In the data rows, 128 means zero.
In each game, the first row plays the second. By how much does the first row win? 15 means about a draw, 30 a big win and 0 a big loss. Wins can go round in a circle. Each row has two weighted sums of its numbers, A and B, taken from their middle values. A row wins by its A times the other's B, less its B times the other's A.
[108 111 137 136 140 124 104 137 142 107]
[163 127 108 104 116 129 166 141 131 143]: 20
[114 120 150 124 138 116 129 152 153 122]
[ 96 149 178 115 166 139 132 140 145 117]: 14
[ 95 140 145  91 175  85 151 165 152  71]
[116 142 169  99 158 125 148 152 157 118]: 14
[105 151 174  98 152 134 144 141 149 133]
[214  72  47 114  40 117 178  81  53 214]: 11
[139 123 143 106 133 133 153 139 138 149]
[107 137 150 131 145 139 110 132 141 130]: 13
[171 102  93 176  69 115  83  65  54 159]
[139 129 116 138 116 122 119 109 119 151]: 15
[147 102 107 172  90 127 102 100  88 159]
[ 95 198 136 111 181 168 127 109 146 111]: 16
[114 115 139 110 139 136 126 151 150 127]
[136 133 136 129 121 132 134 128 124 145]: 15
[149 130 117 181  95 144  86 110 101 117]
[ 92 127 167 102 162 115 134 161 154 113]: 19
[170 128 115 146  95 138 135  96  88 165]
[146 130 122 179 113 141  87 115 111 110]: 21
[129 138 152  88 153 131 169 163 168 125]
[150 111 118 148 100 132 125 104 105 160]: 17
[113 154 150  84 167  93 155 152 140  87]
[ 97 123 148 130 151 119 112 147 147 109]: 13
[109 136 152 112 146 123 128 135 140 112]
[145 132 122 104 125 127 162 136 142 141]: 14
[138 123 127 133 130 130 132 115 125 150]
[117 124 160  81 169 134 165 180 174 111]: 11
[108 120 123 122 136  66 110 132 115  97]
[ 78 141 159  76 181  86 143 178 160  54]: 14
[164 125 112 110  91 133 151 116 113 170]
[ 90 140 151  96 176 122 147 189 169 114]: 15
[133  92  77 160  92 121 134 109 130 160]
[135 104 118 151 113 115 111 113 112 130]: 15
[135 110 113 156 104 130  89  97  95 145]
[ 93 216 147  42 209 169 177 174 183  73]: 10
[113 119 132 136 129 129 126 124 135 125]
[146 135 126 154 125 158 107 131 126 109]: 17
[158 161 153 147 144 174 138 147 135 110]
[142 132 144  87 127 136 171 144 145 138]: 14
[104 126 144 118 146 132 124 144 141 119]
[114 111 135 123 134 120 126 149 145 113]: 17
[170 128 109 107 104 126 160 135 113 165]
[102  95 124 118 121  93 137 125 122 127]: 17
[164 115 117 107 105 138 171 133 124 154]
[151 145 135  76 141  79 188 147 132 105]: 13
[119 111 129 118 134  80 118 140 124  86]
[118 130 152  90 150 141 147 149 153 133]: 13
[149 118 116 144 108 132 122 108 105 150]
[116 137 144 121 137  81 112 130 115 102]: 15
[153 113 108  92 128 133 168 154 148 140]
[ 81 113 172 122 154 127 143 159 191 115]: 15
[ 67 181 120  97 183 149 112 145 160  59]
[133 110 113 160 100 117  93 100 105 134]: 16
[118  74 103 168 107 119 123 120 137 146]
[ 63 200 152  75 207 159 131 159 177  67]: 15
[ 98  81 109 160 125 110 117 138 165 123]
[130 163 178 101 147  77 136 103 111 125]: 24
[ 88 137 164 116 160 120 135 161 154  95]
[114 128 142 114 134 126 130 148 145 127]: 16
[ 99 140 170  85 176 125 148 173 168 107]
[100 109 126 135 142 125 101 148 140 108]: 11
[101 146 164  85 168  78 141 154 135  79]
[103 133 165 124 156 135 130 131 143 123]: 16
[153 108 110 161  95 113 100  86 100 149]
[ 91 177 108  97 176 162 122 138 147  71]: 15
[158 109  95 173  90 111  94  86  85 149]
[141 152 122  85 145  91 175 137 115 109]: 16
[ 57 181 137  80 188 161 124 153 180  64]
[134 110 109 160  99 118  90  98  94 142]: 17
[ 60  96 127 113 163 121 147 182 210  91]
[109 141 157  90 162 133 153 166 163 118]: 14
[110 123 159 121 148 134 131 145 142 113]
[100 114 142 142 146 112  99 140 144 105]: 17
[134  98 118 151 106 111 101 109 101 136]
[136 141 133 117 138 138 146 131 128 145]: 15
[116 115 141 105 155 127 141 146 150 127]
[125 116 129 121 140 130 128 138 143 121]: 14
[104 118 148  77 153 125 181 163 161 137]
[109  99 125 123 123 101 131 140 133 134]: 12
[ 83 147 183 134 161 116 107 113 132 135]
[196  83  54 103  75 140 181 133 112 176]: 12
[124 122 135  86 140 134 161 155 154 129]
[163 102  92 184  79 117  85  62  64 173]: 15
[142 121 131 132 117 141 136 122 121 157]
[ 90 119 151 122 163 129 108 162 148  97]: 15
[162 149 129 149 120 152 116 133 120 111]
[125 167 169 144 143 158 118 151 141  97]: 14
[ 76 164 192 115 177 132 122 153 168 109]
[138  82  90 162  91 131 133 111 133 159]: 14
[ 84  85 119 131 142 117 134 174 188 108]
[139 129 137 103 143 144 149 140 136 136]: 15
[119 140 164  85 160 132 166 173 163 121]
[132 102 115 160 109 122  88 106 106 138]: 12
[138 130 123 121 121 136 140 117 112 147]
[174 134 121 126  92 138 143  97  96 166]: 15
[127 141 157 108 150 122 148 139 153 126]
[ 66 128 151 167 148 134  91 118 154 134]: 16
[171 159 126 158 104 170 116 127 112 133]
[157 133  91 153  81  76 101  75  55 128]: 9
[110 128 139 101 152 132 148 162 159 119]
[114 204 104  67 160 163 169 127 143  99]: 13
[ 97 125 157 127 147 130 134 153 156 113]
[108 138 148 111 151 130 143 155 147 110]: 15
[107 164 168  80 175  96 158 155 159  85]
[128  93 113 122 107 105 133 115 105 144]: 15
[150  82  55 198  55 114  94  76  98 171]
[196 100  57 115  62 130 170 123 100 173]: 15
[117  97 113 100 117 109 138 127 127 147]
[108 126 148  94 159 131 146 163 154 116]: 15
[ 75 215 146  96 189 156 127 121 152  90]
[121 125 143 121 138 128 143 138 124 132]: 8
[104 118 142 113 148 120 121 152 150 119]
[ 54 146 191 151 172 116  75 114 135 100]: 5
[ 99 130 165 102 163 139 142 151 158 123]
[ 97 104 118 137 135 114 131 166 185 103]: 17
[ 85 131 141  86 159 123 151 159 168 118]
[148 128 141  99 130 138 166 133 139 139]: 16
[ 87 186 125  81 188 167 149 142 154  71]
[ 99 107 133  88 140 119 153 151 142 124]: 19
[ 93 142 157  62 178  87 158 181 156  79]
[119 114 157 111 152 137 136 151 157 120]: 12
[120 132 150  95 156 139 153 158 148 127]
[124 118 127 128 138 136 130 139 142 113]: 15
[ 96 131 126  93 155  64 126 153 141  72]
[127 127 142 107 142 123 139 142 142 138]: 15
[116 151 169 125 161 132 126 129 136 133]
[152 111 113 145  97 126 116  93  93 153]: 16
[150 185  82  95 143 176 150  86 104 126]
[121 115 128 157 129 122  92 116 111 132]: 19
[107 123 155 157 139 119  93 110 119 126]
[139 104  98 172  98 110  89  93  85 146]: 15
[105 130 150 142 140 123  99 123 129 119]
[141 153 135 157 121 159 115 131 131 112]: 11
[136 104  98 164  97 124  90  87  89 135]
[163 128 117 118 104 129 154 115 105 169]: 11
[112 105 123 143 133 123  92 140 131 115]
[121 115 107 144 113 120 111 117 119 118]: 11
[101 126 153 108 160 132 128 157 169 111]
[156 137 129 131 107 123 152 108 112 168]: 20
[131 100 117 145 118 127  90 110 105 134]
[ 92 113 146 126 150 120 110 149 152 108]: 18
[151  99 102 170  91 121  86  87  88 157]
[142 125 132 105 130  92 149 124 111 120]: 16
[117  89  89 177 114 124 108 123 141 125]
[111 115 142 144 142 119 112 135 126 124]: 15
[131 150 129  93 137  90 162 138 120 106]
[127 120 125 157 108 111  92 108  94 133]: 18
